128 stands for zero in the data rows.
Here are some points:
[125 133  46  98  92 173 131 134 209 168  63 255 121  92  51  56 133 216 190 121 236  49 255 111]
[135 119 156  83 146 119 145 175  84  84  90  53 177 168 143 173 112 137  58 155 151 118  88  99]
[142 211 103 151 127 135 132 111 129 150 175 116 157 114 184 168 133  53 198 117  81 115  93 126]
[144  95  32  98 123 147  72  91 135 180  70 197  90 136 128   5 164 215  79  96 148 117 152 132]
[144 133  73  64  95 146  89 129 106 120  44 192 166  59 127 132 195  73 135 148 129 101 126 113]
[108  91 137 111 111 159 160 105 183 162 157 192  63  83  97 187 163 159 177 165 131 115 161 139]
[123 126 192 137 144 124 159 115  26 143 168 105 168  49 160 214 140  29 104 194  79 180 108 182]
[202 130 106 143 125 124 141 149  62  70 176 112 121 133 113 149  61  88 128 126 129 129 176 105]
[130 157  93 120 113 122  81 169  48 183 148 156 228   0 136 129 240  73 128 171 113  88  78  99]
[134 168 166 105 140 129 103 126  94 121 165 176  91 124  83  83 101 122  92 116 169 119 135 134]
[ 67 149 169 157 211 155 170  85 172 133 172 140 124  80 115 197 114  88 124 147 110 165 143 122]
[123  96 124 114 142  99 119  81 179  81  99 133 132 183  81 116  91 212 122 121 191 125 140  75]
[ 76 120  42 103 143 162 118  92 183 132 106 231 134 150  68  28 156 173 128 142 156 127 204  67]
[103 134 164 176  10 191 187 105 220 145  54 167 141  45  99 103 107 117 168 135 134 115 151 183]
[198 107  84  92 118 130 121 166 124 122  76 128 157 136 159 142 171 144 125 102 170 161 100 134]
[117 148 104  61  98 135 134 190  82 119 185  92 148 142 110  69 211 140 148 146  69  90  90 129]
[ 90 113 199 171 105 150 175 138  97  67 161 102 105 149 105 128 110 175  89 119 124 158 165 153]
Here are 12 more points, each followed by its number:
[135 136  37  99 104 177 126 104 189 132  60 173  79  64 136  61 129 134 132 101 128 140 139 178] 0
[ 75 167 103 157 136 118 172 170 231 114  80 152  26 169 158 174 154 175 127 152 105  87  94  82] 1
[113 181 244 167 105  88 183  70 182 154 132 110 118 135 134 191  87 123 155 167 157 130 102 144] 2
[127  83 171 119  82 113 111 144 121 139 137 141  94 116 130 146  68 161 138 113 139 204 196  80] 3
[174 128 248 120 111 121 102  69  73 107 165 123 211 121 142 139 111  30 176 128  71 159  67 123] 4
[136 122 224 149  90 113 181 169 164  71 122  77 108 119 166 166  78 113  83 132 136 128 112 172] 5
[102 142  90 102  36 205 125 106 198 167  87 236  78 124  60  42 125 210 172 104 205  45 192 173] 6
[131  87  20  79 120 208 152 121 181 150 111 164  67 116  42  37  97 216 131 132 156  80 176 148] 7
[174 128 132  69 163 162 139 141 106 128  78  96 117 115 119 187 163 131  78 165 102 150 119 118] 8
[171  82  71 155 144  86 142 155  46 136 102  77 102 204 151 111  95 158  83 117  65 175  94 130] 9
[151 108  48  57 133 131 134 129 129 154 171 113 171  87  69 133 193  95 157 112 153 156 132 155] 10
[147  80 170  65 137 107 103 109  44 161 131  71 175 183 106 129 138 133 132 124 115 173  76  94] 11
Which three of these numbered points are nearest to each point below, looking only along the 3 directions in which the first points spread most? Their numbers follow each, nearest first.
[122 122 131 211 138 130 160  88 145  65 105 123 103 240  61 151  61 212 101 142 114 197 131 145] > 3 5 1
[223  94  77  88  95 173 102 180  24 142  92  68 166  92 163 131 143  42 111 140 146 142  73  88] > 11 8 10
[140 126 102 128 101  88 141  98  75 148 114 146 166 101  81  57 146 114 113  95 143  82 100 163] > 10 8 0
[169 118  96  84 167  99 166 175  78  86  95  37 100 224 189 156  96 127  64 107 105 119  30 121] > 9 11 8
[141 114 129 125 100 176 163 174 116  98 177 140 100 170 125 156 113  69 125 110 144 111 199 158] > 3 1 5
[199 170 229 137 133 129 142 100  91 134 185 115 175  66 166 253  95  58 158  64 175 157  73 150] > 4 5 2
[140 123 145 107 137  78 123 183  64  57 152  37 192  73 171 239  94  60  97 144  68 214   0 137] > 4 11 8
[167 100 156 208 154  77 150  72 129 105 168  61 135 200 114 184  83 146 123 119 141 173 133  67] > 5 3 9
[185 141 233 169 156  11 130 157  94 140 159  88 144 102 204 241  49  18  72  97  83 182  59  72] > 4 5 11
[115 175 123 167 136 130 124  94 171 151 126 126 108 132 161 148 137 165 131  90 194  99 135 143] > 1 3 0
